cols: A U M R
8.840 -7.154 -7.992 8.980 = H
6.948 -9.083 -7.555 8.172 = L
6.948 -9.083 -7.554 8.172 = Y
-8.186 8.306 8.536 -8.593 = V
down: 8.840 6.948 6.948 -> A
rest: 8.840 -7.154 -> -7.992 8.980
down: 6.948 -8.186 -> A
down: 6.948 6.948 -> A

cols: P B W Q N T F X
4.361 4.504 4.608 -4.515 4.167 3.950 -4.100 4.557 = S
-0.297 -0.245 -0.302 0.179 -0.130 -0.337 0.345 -0.225 = C
-0.297 -0.245 -0.302 0.179 -0.130 -3.335 3.469 -3.013 = K
9.487 9.401 9.791 -4.304 4.168 3.950 -4.099 9.562 = G
3.883 3.861 4.142 -4.304 4.168 3.950 -4.100 3.878 = Z
-0.297 -0.245 -0.302 0.179 -0.130 -0.337 0.345 9.501 = E
down: -0.245 -0.245 9.401 3.861 -0.245 -> B
rest: 4.504 4.608 -> -4.515 4.167 3.950 -4.100 4.557
down: 4.168 4.168 -0.130 -> N
rest: -4.304 4.168 3.950 -4.100 -> 3.878
rest: 4.168 3.950 -4.100 -> 3.878

cols: geb foz Fav Segab
-3.987 -6.231 -4.526 -3.423 -> vuv
0.876 1.641 1.281 -1.216 -> muri
-0.963 -3.138 -0.976 0.788 -> runa
-0.964 -3.138 2.367 -1.571 -> Vobon
0.875 1.641 1.281 -1.216 -> mizo
8.206 -0.291 5.360 -0.479 -> tevoz
5.157 -3.137 2.367 0.990 -> bar
rest: -0.963 -3.138 -> -0.976 0.788
down: -3.987 0.876 -0.963 -0.964 0.875 8.206 -> geb
down: 1.641 -3.138 -3.138 1.641 -0.291 -> foz
rest: -3.138 2.367 -> -1.571
which: -0.964 -3.138 2.367 -1.571 -> Vobon

cols: tugu kupu kegad fifu mas fug
5.808 2.870 -4.134 0.439 -0.209 -0.843  Taf
-3.152 3.974 -0.451 3.764 -0.933 -0.722  rol
2.832 -4.208 -3.820 -0.023 -0.300 0.325  nives
1.538 -0.492 -2.564 1.342 -1.811 -1.621  nuzi
-7.456 -2.888 3.873 -4.630 -0.520 -2.744  Kinik
9.265 4.488 -4.198 5.955 1.451 4.425  seru
-7.456 -2.888 3.873 -4.630 -0.520 -2.355  guli
5.608 0.468 -0.632 4.435 -0.488 3.264  moges
2.832 0.578 3.873 -4.631 -0.520 -2.355  zaba
4.668 3.973 -0.451 3.764 0.682 3.698  nuro
-3.495 -6.137 -0.473 -3.047 -1.284 -4.129  Pivu
rest: -0.473 -3.047 -> -1.284 -4.129
rest: 3.973 -0.451 3.764 -> 0.682 3.698
down: 3.264 -2.355 -> fug
rest: -3.152 3.974 -> -0.451 3.764 -0.933 -0.722
rest: 4.668 3.973 -0.451 3.764 -> 0.682 3.698
rest: 5.808 2.870 -4.134 0.439 -> -0.209 -0.843
rest: -4.198 5.955 1.451 -> 4.425

cols: mirog kabo fil keb babi zenu ledu sapo zusol zarof
0.743 -0.629 -0.633 0.817 -0.510 -0.713 5.703 0.532 -0.449 -3.915 -> gepib
0.024 -4.159 -4.428 -2.712 8.289 3.362 2.494 -1.835 2.796 -3.266 -> riv
0.743 -0.628 -0.633 -0.581 3.388 -0.561 2.495 -1.835 1.562 -1.079 -> Tupu
down: -3.915 -3.266 -> zarof
rest: 0.743 -0.628 -0.633 -0.581 -> 3.388 -0.561 2.495 -1.835 1.562 -1.079
down: 2.494 2.495 -> ledu
rest: 0.743 -0.628 -0.633 -> -0.581 3.388 -0.561 2.495 -1.835 1.562 -1.079
down: -0.713 3.362 -> zenu
rest: 3.388 -0.561 -> 2.495 -1.835 1.562 -1.079
rest: 2.495 -1.835 -> 1.562 -1.079

cols: dure nevo foliv migin sakif Pimi Fup dabit larir somob
-7.853 4.423 -4.291 -3.415 1.072 3.269 4.660 -5.606 -6.255 5.953  nupe
7.153 -4.425 3.872 3.335 -1.145 -3.284 4.576 -5.479 -6.255 -6.303  luti
7.115 -4.442 3.923 3.294 -1.235 -3.284 4.577 -5.479 -6.255 5.952  Lanam
rest: 4.660 -5.606 -6.255 -> 5.953
rest: 4.423 -4.291 -> -3.415 1.072 3.269 4.660 -5.606 -6.255 5.953
rest: 4.576 -5.479 -> -6.255 -6.303
rest: -3.284 4.577 -5.479 -6.255 -> 5.952

